Rows are one point carried round by a steady rotation, each followed by how many ticks it has turned.
The counts run from 0 to 165.
[ -4  -9  -3   1  11  -6  19  14   6   0   5   3  39  -7  13 -53  -7  12
  -2  -1  14   5 -14  43  -7  -6 -18  -7  30 -23  -7 -14  -9   2   0  16
   8   6 -12 -28   0  11  -4  22 -13  -2]
9
[-39   6  -2  29   1 -18  15  21  29  -6  -9  -9   7   0  -1   3  22  13
  -1  27  16  15  15  19  16 -11 -16  20  -8 -16  24  24 -27  -7   2  -3
 -17  -9   2  12  11  21 -34  12   0   4]
122
[ 21  -3 -13 -12   1   3  -6 -21   5   3 -24 -11   0  17   0  -4   8  21
 -13 -11  -8   6 -27 -30 -14 -26  26 -10  -3 -35  15  -8 -10   4  -8  -3
 -26  34  32   5  17   4  12   0  30   6]
38
[-16  -6  -8  20  -1 -12  20  26  15  -1   2  -9  29 -18   3 -43 -18  -4
  19  -3  30  19 -15  46  -1  15 -12  -4  21 -22   6  -1  -1   0   3   6
  13   2 -20  -5   3  -2   3  12  -3   1]
8
[  6  -1  22  25   4 -25  14  12  12 -14   9 -12 -12 -41   4 -11  22 -14
 -12  -3   2  14 -15  21   8  -4  11  -6  13 -43   0  -8  -3  18   8   9
  19  23 -35  10   5  -8  14  19   9  -6]
47
[ -4 -28 -18 -18  11 -10   1   6  -3   2   1  32  12  32 -16   0   0  14
   2  12   0  12  14 -18  -1  23 -22  -9 -12 -34  11  15  -6 -36 -40   0
  24   1  17  -7   8  -5   0 -19  11  -9]
17
[  6  21  14  32  -9  -5  25  17 -20 -14   8  -5  -9  15 -20 -18 -23  10
   4  11   3  -9   7  27  17  17  15   2 -20 -26  -6  -8   9 -17  20  -6
   6 -20 -12  -4 -17   2   4  12 -25 -18]
69
[-10 -31   1 -10   5  -3 -11  12  13   5 -11 -24 -23 -17  17 -15 -28   8
   1 -15  33 -14  11  32   9 -36  12  14  10   0  14  -2  -4  -7   6  15
   0  34   3 -24   6  12  -3   5  16 -17]
103
[ -4  -2 -10  10  19  -1  24  -6 -13 -21   0   1  -8  30 -12  21   3  10
  13   7  24  24   0 -29  21  13   8  -9 -43 -40  12 -11  -5 -18  -1 -13
  -4 -17   6   8   0  12   0   0   4 -14]
56
[-13 -13 -30 -25  16   0   3  15   2  -6  -6   0   4  23   6   5 -37  18
  19  -2  45   8 -10  -5  13  30   3  18  -9   8  12  26 -14 -17   0  14
 -14   6  25   8  -1  -8 -12  12  28 -15]
1
[ -4 -12  12  14  17 -26  12   6  13 -18   0 -25 -12 -28   0 -23  22   0
 -11  -9   6   3 -16   3  -1 -23  17  -2  17 -35 -12 -15  -6  28   1   6
  14  18 -37   3   3   5 -10  38   5 -20]
48
[ 13  30  -2  12 -12 -20  23  17   0 -10 -14   5  10  25 -25 -32 -19   3
   5  24  -8   1  -9  29   6  23  -5  10   5 -32 -12  25   9 -12  -2  -2
  16  -5 -10   2  13 -13  -5   0 -26  -1]
147
[ -7   0  -8 -22  31 -16  -4  27  -1  -2  13  13  11   3  16 -31 -23  32
  -5  -2   7 -15   5  14   8  -4  16  14  17 -23   0  12 -12  -4   4  27
   8   7  20 -15 -24  -1 -21  44   7  -5]
143
[ -8 -35   4  15  15  -5  23   0  -6 -17  -7   8   9  41  -5  -2  20 -13
  -9  -1 -13   9  -3 -19 -38  12   1 -23  -9 -18  -6 -12  -6  -9  -8   4
   7  -5 -40  14   1 -17   7   8 -28 -23]
72
[ 16 -28  -1 -22  -4 -35   9 -12  -4  -7 -28   2   8 -13  -3   6   4 -10
 -33  -6   9   0 -23  -3  12 -16 -10  11   2  20 -10   5 -23   9   6   9
 -14  38 -13   6  35  -2  12 -17  25 -24]
114
[ 43  16   5  -9   3 -27   5  -3 -22 -13 -16  10 -24  13 -22  -4 -13   0
 -23   7 -19 -24 -12 -20  15  -4  37   9 -12 -25  -5  -3   4  -1  17   5
   0  26   1   6   2 -18   3   3   5 -23]
53
[ 25 -13  -1 -10 -12  -4   6  -8 -11   5 -41  -3 -13  41 -19 -22 -39  -1
  -6   2  -3 -17   7  13  -8 -15  19   3  -6  -2 -12   2  13 -21   6  -7
  -8  21   8 -18  14   4   4 -29 -14 -21]
92
[ -8  -2 -23 -18  -3  21 -11  14  -2   1  -2  -9 -14   3 -20  -6 -21  24
  14   0  22   7   8  -3   6  33  23  13  -3 -20  20  21   6 -27 -12   4
  22  17  29  -4 -12  -8   7  16  40  -6]
157
[ 14  20  19  38 -16 -15   4   8  17 -19  22  -4  -8 -27   4  -1  26   2
  -6  15  -1  22  -4  21   6   5   1  -8   0 -49  21  -5  -9   4   5   4
   7  16 -22  18   4 -17  25  10   4   6]
46
[ -8 -19  -4 -17  14  -2   6   1  11  -3  12  14  38   5  18 -41   1  20
 -16  -4 -12  -6  -6  21 -25 -12 -17  -3  36 -17 -14 -15 -13  -6 -17  24
   4  16 -15 -21   4  -6 -10  20 -13  -5]
10
[ 20 -25   9 -13  -7 -34  14 -13   0 -17  -1  12  19  -4  10   9   8 -13
 -24   0   6   8 -20  -1   6  -8 -27   3  -3   6   2 -15 -14   4  -4   3
  -7  33 -20  -2  45 -10  23 -25   9 -19]
113
[ 26  -2 -22 -37  12   6  19 -22 -10  -9 -35   2  27  18   4 -20 -15   8
   0  -7  10  18 -43   5 -19  10   2  -8  16  -9 -21  10  -6  13   0  -4
   2  28   3  -5  18  -8  13   3   1  -5]
153
[ -3  -3   6  -4  29 -33   0  32   4   4 -21   7 -15   1  11  22   8 -13
 -11  14  12   3  12   5  31 -15  -7  21  -2 -23  28  56 -11  -6   3   9
   8  23   9   5   0   5 -12  -6  -4   0]
120
[ 15  13  -4 -12  -7 -17 -16  -7  31 -18  -3   0 -11   3  10 -26 -15  30
   4  14 -19 -12  16  28  -3 -22   0   6  15 -32 -11  12 -20  -3  -1  14
   1  -1  34   0  -2  14 -29  10  21   4]
27
[ 26 -11   0 -19  -7   8  28 -20 -29 -14 -27  -6  20   6   0 -14 -14   5
  -4  -2  14   5 -30  20  -7  16  14  -4  -6  17 -26 -15 -30   6  24   3
 -15   3 -17   0  -2   8  26   5   2 -38]
75
[ -2 -20  14   4 -21  16   4 -13  17  14 -41  -8  23   7  16   8  23  -5
  -9  12  -2  18  -1  23 -30 -13 -11  -9   0   2   6   9 -42  -8  -2   2
 -23  16   1   8   5  29  22 -18   6  -1]
99
[-14  -9   1   7  21  -8  19  -8  12 -27   1 -22  -5  -6   7 -24  15  15
  -7  -6  -1  -1 -18  -9  -5 -34  17  -3   7 -36 -15 -33  -9  16  -2   5
 -13  10 -31  -4   8   8 -19  31   2 -15]
49
[-37  -3  -7  29 -15 -14   6  36  32   4  -5  -4  16   5 -15 -14  10   6
   6  14   6  10   8  25 -13  33  -7   7   7 -11  19  30 -18 -19  -6  12
  11   2  -9  19   4 -22  -5  14   3   1]
6
[ 19  -1  -1  -1  16 -36   4   8 -18 -10 -22   4 -23  23 -27 -12  -3  -1
 -17   3  -9 -11  -5 -34  17  -4  48   5 -24 -29  -6   1  -6   4   9   3
   1   4   3  12 -10   1 -13  13   9 -25]
54
[ 33   4 -18 -41  -2   1  -2 -18  -5  -4 -38  12  27  20   0 -21  -9  14
 -12   3 -12   5 -31   2 -24   8  11   3  14  -7 -23  13 -31   9   1  12
  -7  16  16   7   4   2   4   7  16  -7]
154
[ 14  18   4  16  -9 -29  15  19  -3   3 -18  19  29  18 -26 -49  -2  -4
   0  14 -20  -3 -14  18   3  25   5  -7   5 -40 -20   9  -8  -5   6  -5
  16 -12 -11   1  -2  -3  -3  11 -16  -1]
148
[  4   9   5   2  15  26   6   4 -15 -19  16 -19  -3 -15  28   2 -14  20
   5  -2  35   9 -17  20  -2   2  21   4  -6 -21  16 -14  -5  -1  25  14
 -17  26  -4   0 -21  -6  22  34   6  -9]
63
[-19 -17  -3   0  16 -43  10  14  32 -10   4  -3   9   9  15 -21   1   2
 -12 -11   1  -9 -16 -13 -15 -21   8   7   9 -13   4 -11  -2  22   0  16
 -23  26 -20  11  21 -18 -27  26  -8   1]
127
[ -4   2  -6   2   9   5  17 -31  12 -41  19 -16  -3  12   8  -5  -2  38
  -6   4  -7   0 -15 -10  -7 -31  10   2  -5 -30  -6 -44  -2  -1   1   4
 -30  10 -14  -8  16  -1 -25  26   2  -8]
50
[  5 -35   6   2   0 -16   0  -2  16 -12   9   9   6   7  31 -39 -18   3
   2 -12  -8  -8   7  35 -39 -16   8 -15   4  -4 -27 -24 -21   6   6  22
  -4  -3 -14  -3  -9   9  -4   9  -1 -24]
88
[ -9  -2  -3  17 -21   2   6   7  28 -24  11  -9   2 -19 -14 -16  21  10
  13  19  -5  15  14  36  -5  26 -15  -1  16 -27 -10  12 -23 -13 -18   8
  34  -8 -19  15   1  -5  10  17  21  -9]
162
[-10  -3  -8  -7  -8  -5  -8   2   5   7  -3  -5   5  11  10  12 -15  26
  -7   1  25   2  -5 -13  15 -17  11  11 -25   0  37 -10 -21 -20   6   9
 -40  17  41  -6   9   4   4  -2  37  -7]
117
[-23  -3 -19 -15  28  -1  -1  25   6 -11  18   9  -1  16   0 -21 -14  43
  -4  13  -5 -17  16   2   8  -1   2  16  10 -32   7  11  -4 -20 -12  21
  11   7  10 -11 -15 -11 -33  38  -2 -11]
144
